A single turn carries every row of the set below to another of its rows. Some are shown first; where does it send the rows asked next?
Gonot: [-18.4   9.1 -11.3  18.8   1.2  -2.6 -10.4 -12.4  14.2  -1.1   2.5  24.5
  -6.7 -16.2  22.8]
Lel: [ -1.1   3.0  14.5  17.8 -12.9  -7.9 -21.0 -17.7  27.4 -17.4  -1.7  19.2
  18.3  -8.2   7.2]
Ruke: [  5.4   4.7  11.5  18.9 -11.6  -7.2 -19.2 -16.9  27.4 -18.5   3.8  16.8
  14.0  -6.6  -0.8]
Mot: [ -5.0  10.4  15.1  20.2  -4.2  -0.5 -18.7   8.6 -11.7 -37.6  -2.8   2.0
   7.7 -37.0   5.1]
pelir: [-29.1  -5.1 -10.0  -0.8   2.1 -22.1 -26.7   0.5  -2.1 -24.6  -2.5   5.5
 -13.3  -4.8  26.9]
Turab: [-18.2  -7.6  10.8  14.3  -5.5  -1.7 -15.0  12.2  -0.6 -39.2   1.8 -21.2
 -15.1  -9.9  10.8]
turos: [ -3.8  10.4  15.0  19.4  -5.4  -1.6 -17.5   8.6 -11.4 -38.4  -1.6   2.1
   6.3 -36.3   3.1]
mifur: [ -2.1   5.1  14.1  24.2   3.0  -1.7 -32.7 -15.9  23.7 -11.6  -4.6  14.4
  21.1  -8.8   6.6]
zoni: [-26.7  -2.7 -12.3   2.4  10.2 -19.4 -31.3   1.7  -4.6 -22.6  -2.1   2.1
 -13.3  -4.8  24.3]
Nolur: [-16.8  -1.4 -16.8   1.9   6.9 -21.3 -24.2   2.6  -3.0 -25.0   6.1   0.3
 -21.0  -0.8  13.0]
kedog: [  8.3   6.8   9.2  22.4  -2.9  -4.5 -23.8 -15.0  25.3 -15.2   4.9  13.2
  13.3  -5.5  -4.8]
tamik: [ -5.2   9.3  16.1  17.6  -9.0  -2.6 -15.7   8.6 -10.8 -39.1  -3.0   4.2
   6.7 -37.3   5.4]
gule: [-24.0  -9.6  13.3  12.3  -9.1  -2.9 -14.9  10.4   0.0 -39.3  -2.4 -18.1
 -10.3 -11.9  18.3]
dapud: [-14.2  10.2 -13.9  21.7   5.8  -1.2 -12.2 -11.0  12.4   0.1   5.4  21.1
  -9.5 -14.4  18.2]
Kerum: [ -9.5  -6.8  20.2  23.8   5.4 -24.2 -34.8  -4.0  24.6 -20.2 -23.2  14.2
   4.7 -16.2  18.8]
Tomu: [ -5.3   2.8  15.9  20.5  -5.6  -4.8 -28.0 -17.0  25.9 -14.4  -5.0  18.1
  22.0 -10.2  10.8]
dek: [-18.4  -3.5 -14.8  -1.6  -1.7 -24.0 -19.5   1.9  -1.4 -27.5   6.3   3.9
 -20.9  -1.5  15.9]
Sufam: [ 12.2  -2.0  10.3  24.5   0.3 -26.8 -21.6  -1.7  25.7 -24.7  -5.4   8.8
 -12.0  -8.8  -6.0]
Bip: [-12.4  10.7 -14.6  20.0   2.8  -1.7  -8.6 -11.6  13.2  -1.2   7.2  22.3
 -10.8 -14.6  15.6]
Kodu: [-16.6   8.7 -11.8  17.8  -1.3  -3.6  -7.8 -12.9  14.7  -2.0   4.1  24.7
  -8.2 -15.2  21.1]
notat: [-20.0  -9.0  12.4  12.3  -9.5  -3.9 -12.4  11.7   0.5 -40.3   0.8 -19.1
 -13.8 -11.0  13.9]
pezag: [-13.2   9.6 -13.2  18.1  -0.4  -3.5  -6.3 -12.1  14.1  -2.3   6.3  23.7
 -10.9 -13.9  16.9]
sagu: [-25.9  -9.2  13.7  14.0  -3.8  -1.1 -19.0  11.5  -0.6 -37.7  -4.3 -18.6
  -9.4 -13.2  19.1]
limop: [-22.9  -8.2  11.7  16.1   0.0   1.0 -20.2  12.0  -1.8 -36.8  -2.7 -21.8
 -11.1 -11.8  16.1]
rorel: [  4.4   7.1  10.4  25.7   4.5  -1.4 -30.9 -14.8  23.0 -12.4   0.7  11.8
  16.6  -6.4  -1.5]
pefad: [  5.6  -5.6  15.4  19.4 -11.5 -31.2 -15.9  -4.3  29.6 -28.4  -9.7  15.8
  -8.2 -11.6   4.0]
beb: [-24.6  -5.1 -11.8  -3.2  -3.9 -25.3 -20.4   0.3  -0.3 -27.6   1.3   6.5
 -16.1  -3.9  24.0]
Zabu: [-19.2  -7.3  10.3  15.9  -0.7   0.1 -19.1  12.4  -1.5 -37.6   0.2 -22.0
 -13.7 -10.6  11.6]
Ledi: [ -4.3  10.1  15.0  18.5  -8.1  -2.7 -16.4   8.9 -10.4 -38.7  -1.7   3.2
   6.2 -36.6   3.7]
Zumis: [-21.0  -1.6 -15.5   3.9  12.4 -18.1 -30.2   3.4  -4.9 -22.2   2.0  -0.4
 -17.2  -2.4  17.0]
Derom: [ -7.6   8.9  16.4  18.4  -7.3  -1.9 -17.4   8.4 -10.8 -38.5  -4.2   3.6
   8.0 -38.1   7.4]
mesu: [ -5.8  -7.9  20.4  18.3  -8.7 -29.9 -23.1  -5.6  28.8 -25.9 -18.5  18.0
   0.7 -15.6  16.6]
tegub: [-17.4  10.2 -12.1  19.8   5.7  -1.3 -12.5 -12.0  12.9   0.4   3.0  22.9
  -7.7 -15.9  21.3]
duz: [ -2.5  -2.5  15.6  30.4  17.3 -19.5 -40.4  -1.5  21.7 -16.9 -18.7   7.4
   0.1 -13.7   9.2]
dupos: [  8.8  -0.2   9.9  30.5  14.6 -20.6 -34.0  -0.1  21.8 -19.9 -10.1   4.6
  -7.3  -9.8  -3.8]
vasel: [ -7.2   9.6  16.6  19.0  -5.4  -1.2 -19.7   8.6 -11.7 -37.4  -4.7   2.8
   8.6 -37.2   6.6]

Ledi goes to turos
Sufam goes to dupos
dek goes to Nolur
Now these:
Ruke goes to kedog
Zabu goes to limop
pezag goes to Bip

A single turn carries every row of the set below to another of its rows. Some are shown first; where does it send the rows asked next?
L: [ -2.0   3.5   9.3  11.2   8.1  -8.9 -27.9  -3.2   7.8  24.2 -12.1  -2.8
  19.1  10.2  -1.2 -11.3  -2.8  14.7  -1.5 -15.7   1.3  -3.7  -3.9]
N: [  1.7 -12.5   0.4  -1.9 -13.2   4.3 -19.0   0.6  -5.9  16.1 -10.0  12.1
  12.4  -3.0  -0.1  16.9 -23.3   4.8  25.1  -6.1   0.1 -14.1   0.5]
Q: [ -0.5 -18.1   1.0   1.0 -14.5  -2.4 -20.6  10.2   2.1   9.8  -3.1  10.2
  16.2  -8.5   6.8  14.3 -13.1   9.9  34.4  -1.8   1.1  -5.7   3.2]
F: [ 15.1  16.6 -14.2   9.3 -18.4   4.1  22.7  -6.4 -21.9  -7.0   6.7   7.6
  -9.2   1.2   4.4 -14.0  -3.4   3.3   2.3  -4.5  -0.9  21.4   2.8]
U: [  3.1  10.4  -5.7   9.4   7.2 -13.5  -2.8   7.9   0.0  20.7  -7.6 -12.4
  29.8  12.2 -10.8  -1.6 -18.8   2.9  -7.9  -4.5   2.3 -14.0  -0.1]
A: [  5.6 -14.2  -4.1  -4.7  -5.5 -28.8 -27.5  -4.0  13.0  12.0   2.7  -1.8
  16.5  -5.5   2.4   8.5   3.1   6.5 -13.1  -9.4  -2.1 -14.6   5.1]
C: [  7.1 -12.1  -9.4  -4.5  -6.0 -32.4 -19.4   2.2  13.1   9.4   5.4  -5.9
  21.2  -6.2   0.9  11.1  -0.3   3.4 -13.8  -5.2  -2.3 -16.1   6.9]
Y: [  7.9  -9.9  -7.6  -5.5  -4.9 -27.5 -21.3  -5.1   7.6  13.1   1.1  -3.9
  17.8  -2.9  -1.5  10.5  -4.5   1.6 -18.1 -10.3  -2.9 -19.5   4.9]
P: [ 17.9  14.7 -13.2   7.8 -16.0   2.3  23.6  -5.8 -19.5 -11.8   6.3   7.9
 -11.2   3.8   4.1 -13.8  -1.9   4.2  -1.4  -7.2   0.2  19.3   2.9]
M: [  2.9 -12.4  -6.8  -0.4 -15.1  -3.3  -6.5  13.7  -4.4  10.5  -4.0   5.5
  21.1  -5.7  -0.5  20.2 -24.3   2.8  28.3   2.4   0.9 -12.9   4.0]
K: [ 12.1  12.8 -10.7  11.3 -19.2   2.0  17.4  -4.3 -16.7  -9.6   9.6   8.7
  -9.4  -2.3  10.5 -18.1   6.1   8.7   8.3  -4.7  -1.1  27.2   3.3]
H: [ 15.4  11.2  -6.6   7.7 -15.5   4.6  13.0 -12.3 -17.0  -8.6   4.1  12.3
 -17.4   3.8   7.7 -17.7   3.2   8.3  -0.1 -11.9   0.0  21.9   0.4]
B: [ 13.0  13.2  -8.8   9.6 -18.1   7.7  11.3 -12.5 -19.9  -5.6   3.4  12.3
 -14.7   0.4   7.5 -17.8   2.2   7.4   3.8 -10.8  -2.3  25.0  -0.2]
X: [ 14.3   9.7 -10.2   9.0 -16.9  -0.4  18.3  -3.8 -13.5 -14.4   9.3   8.6
 -11.8   0.3  10.7 -18.0   7.8  10.1   5.3  -6.6   1.3  26.0   3.6]
V: [ -1.8   0.3  -0.1  14.0   5.3 -24.1 -11.0  19.0  14.2  13.5   2.3 -12.5
  32.9   4.4   2.7  -9.0   3.5  14.5   8.7  -1.0   4.3   2.4   3.6]

P goes to H
A goes to C
Now these:
L goes to V
N goes to Q
F goes to B

